In the rows, zero is written as 128.
X: 3 groups of rows, each row roughly a mix of its group's hidden directions
X (89 x 11)
[[114 169 138 142 120  92 158 155 142 182  99]
 [111  91 167 108 127  72 114 173 141 131 125]
 [ 97  97 137 127  88 147 117 176 149 173 112]
 [155 127 164 118 135 185 140  99  92 141  93]
 [ 96  99 154 102 174 171 147 138 112 162 132]
 [129  77 138 118  94 183 111 101 136 102 109]
 [125 143 120  91 112 135  69 138 112 181 151]
 [147 158 120 141  89 146 110  72 149 109  90]
 [ 93 172 174 176 147 123 127 128 109 102 124]
 [126 108 121  88 168 159  87 154 120 116 173]
 [173 148 137 142  71 101 147 137 122  89 147]
 [157 140 121 153  93  63 139 153 127 114 158]
 [161 102  74 101  99 144 144 141 175 126 131]
 [176 140 134 154  80 174 163 129 119 119 121]
 [152 127 130 126 110 178 130 192 117 153 156]
 [115 116 147 118 172 139  79 140 117 152  72]
 [125 157 106 138 100  74  91 148 160 116  97]
 [111 110 160 121 107  64 132 173 145 118 149]
 [137 145 118  99 107 140  94 166 133  66 100]
 [ 95 154 125 148 134  74 129 177 131 163 145]
 [151  95 112 125 155 163 142 120  93  97 181]
 [149 131  99 125 126 176 154  68 113 139 155]
 [117 104 154  94 100  75 111 173 142 127 149]
 [161 146 145 121  75 110 133 165 124  75 137]
 [116 191 129 152 131 176 113  99 102 108 127]
 [138 147  90 107  82 105  98 177 151 137 142]
 [133 141 119 144 147 122 112 178  98 119 194]
 [140 147  85 115 100 120  99 144 130 186 164]
 [102 133 150  98 131 187 104 110 146 126  81]
 [126  97 172  98 136 169 148 157 106 109 166]
 [136 172 152 115  87 121 148 156 128 126  70]
 [121 131 169  93 110 192 120 122 136 102  99]
 [107 142 167  90 128 152  71 135 110 101 103]
 [144 174 143  80 171 144 133 101 156 119 109]
 [133 139  84 149 167 100 164 133  97 170 112]
 [125 134  80 134 163  78 131 177 110 141 124]
 [116 132 165  93 109 188 110 122 142 101  95]
 [159 114  90 155 118 101 145  85 114  80 146]
 [140 148 109  99 134 183 128 134 105  92  78]
 [130 135 130 189  66 122 140 149 130 105 145]
 [179 159 105 158  91 113 158  95 111 112 123]
 [141 138 122  96 131 192 129 133 103  85  94]
 [130 168 114 107 111 128 117 164 128 105  60]
 [121  98 147  94 148 149 128 184 108  98 164]
 [156 171 144 183 116 116 159 123  86 118 138]
 [ 92 125 111 135 149  71  97 159 156 160 123]
 [121  90  96 147  97  86 143  83 144 117  99]
 [136  90 101 134  99 125 153 159 117 191 109]
 [125 127 122  88  97  99  79 176 138 154 140]
 [164 177 123 115 135 123 162  86 160 105 103]
 [ 86 122  97 129 177 107 104 138 142 174 105]
 [124 153 122 153 130 109 123 193 113 138 181]
 [120 141 136 140 145 140 111 155 138  76  62]
 [103 128 121 102 159 115  87 114 157  75 161]
 [ 87 103 138 112 130 146  77 171 142 116 164]
 [127 111 119 166 127  69 123 114 146 153 179]
 [132 128 122 174 143 120 181  92 119 159 166]
 [117  71 125  84 133 164 112 121 130 162  97]
 [137 120  98 114 141 129 101 130 145  69 184]
 [140 164 140  96 130 171 112 152 175  94 150]
 [180 158 109 143 103 140 171 107  93 107 114]
 [119  96 167 128 119  87 167 145 144  76 132]
 [126  80 156 145 146  86 176 139 147 103 115]
 [142  96 117 126 175 166 132  87 115 161  95]
 [127 155 105 108 111 124  66 164 128 171 130]
 [151  87 125  97 121 157 171  83 131  94 134]
 [144 207 144 137 158 107 143 128 131 109 146]
 [116  97 157  90 137 109  86 169 137 120  87]
 [142  89 114  75 111 106  96 160 144 163 129]
 [131 137 119 179 174 158 157  96 120 127  92]
 [ 96 115 136 114 131 163  70  94 169 118 115]
 [141 111 118 165 124 121 137 163  64 158 158]
 [106  71 100 146 136  95 105 132  91 126 160]
 [171 137 141 156  77  97 152 113 125 107 166]
 [113 167 149 163 137 151 148  80  97 128 166]
 [155 124  79 102 137 179 103 112 128 148  92]
 [150  96 100  84 117 133 116 112 126 187 158]
 [143 133  79 152 114  88 133 172 156 164 133]
 [114 154 164 127 170 141  91 128 102  90 167]
 [114 189 124 167  95 110 137 151 132 100 157]
 [122 105  85 155 131  63 143 136 103 154 142]
 [141 103 109 105  89 169 133 174 166 154 124]
 [130 119 101 135 119  82  80 155 150  89 160]
 [122 118 122 163  89 120 115 107 146  60 151]
 [107 125 154 143 150  90  99 182 140 127  84]
 [ 95 141 109 132 136  76  92 154 161 155  97]
 [171 167 144  97 152 168 145  92 135 109 109]
 [128 192 151 116 134 122 154 150 161 164 100]
 [158 112 121 174 108 142 136 139  69 114 165]]
which group is each row in? (one row of each group first)
[132 114 125 161 183 150 146  88 111 170 110] : (2)
[174 133  79 158 129 127 146  91 100 104 152] : (13)
[154 116 107 114 160 107 158  76  99 152  94] : (81)

[117 100 152  93 136 188 101 130 131  87 144] : (13)
[136 171 110 132 114  99 141 119 187  83 137] : (81)
[135 113 106  96 105  94  91 182 151 156 123] : (2)
[130 145 135 164 110  71 158 116 136 181 128] : (13)
[114  83 177 131 165 107 150 102 111 159 144] : (2)
[139 141 104 117 142 180  99 124 128 104  67] : (2)
[ 84  97 138 123 178 150 120 109 138 179 133] : (13)
[110 124 105  94 150 140  81 175 131  87 110] : (13)
[132  93 136 132 142 112 160  94 117 182 174] : (2)
